In the rows, 128 means zero.
Each path below is one point turned by a fixed rotation once a step. After each direction that follows a path, write how fast that rotation turns it, in deg/step (0 if it stays still).
Each turn is a multiple of 5 degrees from 10 to 175, or 0.
Each row of a path follows its step; steps can be skipped.

step 0: [167 113 161 177 127 151 105 105 153 159 112 155 138 81 121 125 125 133 103 148 94 113 131 144 87 148 120 97 114 99 136 105 136 166 119]
step 1: [153 125 165 140 104 119 100 130 141 133 165 179 113 126 157 107 95 103 82 152 152 182 103 123 146 136 144 132 137 110 108 142 98 126 125]
step 2: [160 112 183 137 148 95 135 127 102 83 102 168 131 162 143 172 134 144 94 105 109 122 130 113 165 150 157 142 141 136 127 118 145 138 141]
step 3: [184 136 171 128 132 104 153 148 145 153 106 123 102 122 176 104 112 139 116 109 120 81 151 132 113 88 128 108 99 171 134 135 117 136 137]
step 4: [153 189 128 149 128 140 95 132 137 102 180 150 114 112 108 109 139 108 110 134 78 123 136 136 125 101 158 117 130 171 101 153 138 119 154]
step 5: [159 135 138 113 131 165 139 132 99 115 162 155 160 167 133 135 97 131 137 81 113 167 147 129 78 170 138 130 124 157 133 136 135 167 139]
step 6: [119 147 165 117 149 122 123 112 156 105 108 107 126 95 160 141 74 140 112 92 123 138 135 147 91 121 104 105 194 119 124 142 116 150 159]
step 7: [126 170 163 146 105 111 141 43 102 125 143 133 137 124 147 87 123 114 134 145 119 127 160 98 124 98 155 130 146 98 128 125 137 144 148]
step 8: [86 124 147 162 166 128 80 129 106 164 144 132 108 178 159 125 122 138 110 125 103 128 154 139 113 133 168 154 113 121 148 115 99 159 151]
step 9: [128 129 164 115 168 77 80 105 122 150 166 134 98 145 130 129 124 146 140 69 142 137 140 124 144 123 85 96 119 133 102 150 138 128 117]
step 10: [146 145 140 128 116 99 86 122 96 83 142 75 156 151 112 85 94 147 106 113 132 95 112 113 126 117 147 94 122 134 160 122 155 116 127]
step 11: [87 131 118 98 85 128 107 130 169 149 112 132 116 180 135 104 109 115 113 111 75 115 148 88 91 140 139 116 129 149 144 144 153 118 141]
Speeds:
[132 124 116 146 133 123 125 139 118 128 133 108 127 121 133 129 113 127 123 126 127 124 116 142 130 132 144 134 142 128 132 128 117 119 134] | 170
[133 145 124 120 129 134 121 128 118 140 121 120 130 136 144 130 143 136 121 125 123 125 102 123 137 125 128 125 127 138 122 135 131 134 119] | 55
[121 128 124 126 118 120 139 122 134 120 108 124 127 130 139 128 113 125 125 128 128 112 132 111 136 118 132 147 138 135 124 124 136 134 129] | 85
[135 126 113 117 116 112 115 136 120 125 119 128 139 123 126 125 136 115 129 125 124 134 132 142 111 122 122 133 128 142 129 132 141 131 138] | 55

step 0: [130 161 150 118 139 135 171 95 147 119 141 98 112 174 120 170 106 159 55 113 147 98 133 113 141 125 95 138 123 139 143 158 120 145 118]
step 1: [101 89 92 120 111 82 129 146 126 109 94 115 108 184 108 107 142 137 144 131 160 115 135 89 114 144 144 131 145 137 183 124 162 163 143]
step 2: [83 114 145 156 103 133 183 116 84 96 151 139 169 148 114 82 129 92 107 137 108 141 125 145 114 113 108 101 119 136 98 126 173 127 119]
step 3: [166 117 150 128 166 138 127 102 102 126 108 116 68 158 141 147 96 118 155 142 126 135 119 167 110 127 96 165 118 120 100 111 185 130 155]
step 4: [145 156 147 113 89 121 166 99 169 138 132 146 101 112 113 152 112 142 87 115 123 72 133 158 109 126 125 107 132 118 187 137 163 155 119]
step 5: [99 94 114 115 93 116 101 103 164 101 123 91 117 159 87 108 126 105 140 86 145 112 78 81 138 115 145 152 116 148 132 128 161 130 118]
step 6: [102 133 133 140 106 109 140 102 109 105 148 142 165 164 101 148 163 137 162 122 149 150 156 149 127 147 60 85 107 136 106 107 164 126 117]
step 7: [151 127 177 127 175 108 147 98 99 115 135 113 100 146 117 142 118 122 109 135 126 162 95 110 72 147 92 161 164 92 132 156 144 134 124]
step 8: [127 143 141 125 108 103 185 116 140 96 126 119 108 142 144 105 102 161 126 130 186 68 139 162 139 135 145 143 117 121 146 156 131 176 147]
step 9: [99 118 101 119 105 107 142 131 147 100 120 90 106 159 99 103 124 109 134 134 104 142 136 117 113 102 178 120 130 103 126 89 188 134 72]
step 10: [123 118 143 160 109 149 104 82 81 118 138 138 155 121 109 119 141 102 135 138 133 99 129 142 145 113 63 140 97 82 118 96 179 131 138]
step 11: [141 170 155 123 154 153 111 91 140 129 177 136 71 144 98 141 129 149 157 118 111 132 95 160 88 156 118 138 160 139 134 143 157 153 127]
Speeds:
[130 131 142 126 118 139 129 135 135 130 114 126 136 141 128 136 139 126 121 129 140 122 125 120 123 127 151 131 116 129 134 113 125 140 120] | 90
[140 124 146 131 120 120 119 133 129 128 128 120 133 129 145 115 134 139 126 131 122 139 122 140 107 128 127 123 125 135 117 138 130 135 139] | 80
[127 132 132 150 127 134 130 119 125 122 136 112 131 124 130 134 126 139 134 132 133 125 131 125 139 127 135 151 120 148 127 131 132 118 138] | 140
[131 135 131 123 126 125 128 127 116 98 121 126 123 136 106 130 125 133 126 122 121 114 130 129 117 127 120 129 123 130 126 131 143 137 128] | 0
[111 138 126 119 117 114 123 134 121 132 125 105 117 122 126 132 142 124 121 122 134 128 129 134 135 108 131 122 133 128 134 129 127 125 139] | 90
